In the rows, 128 means zero.
One turn moves every row onto another: examples first, then more rows asked
K210: [104 134 136 149 148 172 123 144 150 190 135 132 120 134 134 112 137 129
 129 136 104 155 144 119]
K614: [120 133 152 127 138 161 123 158 123 140 155 134 143 133 128 134 142 126
 143 118 184 137 129 134]
K811: [104 107  87 131 151 114 112 145 109 152 115 133 116 130 123 111 118 128
 137 110 113 142 114 106]
K556: [112 102  75 133 140 126 103 134 114 153 101 135 122 121 117 110 128 137
 141 135 125 141 107 109]
K59: [102 133 130 154 149 181 121 140 153 188 126 137 120 129 133 109 136 126
 132 144 105 151 139 125]
K302: [121  99  92 124 138 113 104 146 114 155 120 123 126 138 120 116 132 148
 140 127 125 149 115  91]
K942: [104 141 146 134 148 166 126 153 118 137 147 144 134 122 127 127 130 108
 139 109 176 127 128 151]
K4: [126 134 139 125  83 102  99 127 139 118 145 128 122 128 133 130 118 134
 124 146 128 124 114 122]
K352: [133 161 147 130 151 155 129 122 115 130 133 134 122 114 119 160 100 126
 149 118  93 123 104 134]
K421: [117 137 128 131  86 108  98 119 137 116 132 136 119 115 128 123 115 124
 124 152 128 115 110 135]
K827: [117 136 138 134 135 174 118 143 125 139 136 141 143 119 124 129 143 121
 144 133 189 130 121 148]
K760: [157 150 154 123 137 152 125 128 121 136 140 122 132 124 122 168 119 149
 156 131 104 136 104 116]
K581: [112 141 137 129  94 100 103 127 133 117 143 134 114 122 133 124 104 119
 121 133 119 118 116 131]
K655: [151 154 136 131 136 170 121 112 123 133 118 133 131 105 116 161 120 141
 157 148 108 126  95 135]
K596: [110 130 133 151 144 178 118 141 153 189 130 130 122 134 132 113 143 136
 131 146 108 156 139 118]

K614 -> K942
K302 -> K811
Now find these:
K596 -> K210
K4 -> K581
K655 -> K760

One turn moves every row onto another: examples first, then more rows asked
K451: [108  96 109 115 119 116 154 115 138 136  99 118 122 115 130 122 142 128
 134 124 118 149 135 122 142 171 115 143 135 151 148 133 119 107 120]
K404: [111  97 120 114 125 151 147 125 145 132 102 122 132 116 108 141 145 125
 124 110 120 147 144 107 124 153 109 152 135 144 154 130 131  84 132]
K944: [137 156 135 121 136 129  82 118 133 114 164 104 124 130 130 108 125 136
 143 135 115 109 125 127 119 101 115 126 129 129 101 143 131 149 140]
K961: [109  98 108 119 121 115 155 110 133 138  98 121 122 113 132 122 137 130
 127 121 120 150 135 114 145 171 122 147 132 148 142 132 121 105 121]
K219: [121 138 124 147 133 151 132 145 148 118 152 136 145 128 164 140 147 119
 136 140 129  93 129 149 105  88 105 106 112 132 112 125 140 129 142]
K605: [129 133 144 124 130 117  94 122 131 114 139 140 129 107 147 114 137 106
 139 150 116 102 117 138 121  92 134 113 120 114 132 147 141 163 140]
K962: [137 151 125 120 137 139  89 154 139 111 155 140 147 150 147 148 132 133
 130 130 140 114 115 146 117 106 141 121 118 130 118 123 127 169 122]
K756: [112  96 106 119 115 115 160 113 137 142  97 122 119 114 128 125 137 132
 133 119 122 148 132 121 144 169 119 143 133 146 144 131 113 104 123]
K479: [153 156 136 128 133 128 104 111 129 124 155 108 123 137 118 113 111 158
 141 120 124 107 115 124 112 104 130 129 114 109  92 129 109 130 153]
K33: [140 131 141 157 118 145 123 156 128 127 133 127 145 133 162 146 135 116
 136 107 152  97 122 133 137  83 125 134 128 135  99 101 117 132 152]
K250: [112  99 118 122 118 150 142 122 139 140 103 131 128 108 114 142 139 120
 121 104 124 149 142  98 143 147 114 155 147 148 141 129 134  91 129]
K551: [144 155 122 125 140 138 102 143 135 115 152 146 146 153 143 148 122 146
 123 124 142 113 109 137 111 110 153 121 105 115 109 117 120 158 127]
K893: [152 145 141 116 121 126  96 136 137 123 153  97 121 139 113 118 125 144
 159 121 127 105 116 150 119  93 111 127 136 129 107 130 100 144 153]
K41: [111 100 108 121 117 152 157 119 148 144 107 139 126 108 110 144 140 128
 123 111 119 146 140 110 129 145 107 142 139 142 143 136 132  84 128]
K892: [152 120 159 122 113 113 107 143 128 123 119 127 129 122 127 126 135 116
 153 123 136 100 105 154 125  87 138 126 126 109 137 123 100 155 159]
K673: [148 135 150 130 134 115 117 111 120 118 125 137 132 124 133 116 121 132
 129 131 126 100 108 125 105 104 157 122  91  85 125 128 118 138 155]
K304: [130  91 116 117  98 142 155 131 137 140 111 142 116 117 105 124 144 138
 125 107 141 159 124 120 127 158 125 134 129 159 142 139 129 100 116]
K372: [133 136 147 146 150 147 124 143 127 102 134 111 159 149 158 133 141 126
 124 122 140  97 131 122  98 108 130 134  91 120 117 102 130 119 152]
K868: [122  91 120 111 109 142 144 132 137 128 113 134 121 119 109 118 152 130
 124 114 136 161 131 119 123 164 121 136 128 165 152 144 141 105 111]
K629: [127  94 120 119 108 141 144 124 128 134 112 139 120 117 111 118 143 134
 115 107 140 163 129 103 128 165 133 142 124 159 139 138 141 102 113]
K379: [148 147 129 118 131 137 102 160 140 117 147 138 145 158 136 153 130 143
 136 120 146 112 108 154 114 105 144 122 115 122 119 113 107 161 131]

K372 -> K33
K944 -> K479
Now find these:
K962 -> K551
K41 -> K404
K756 -> K451
K892 -> K605
K629 -> K304

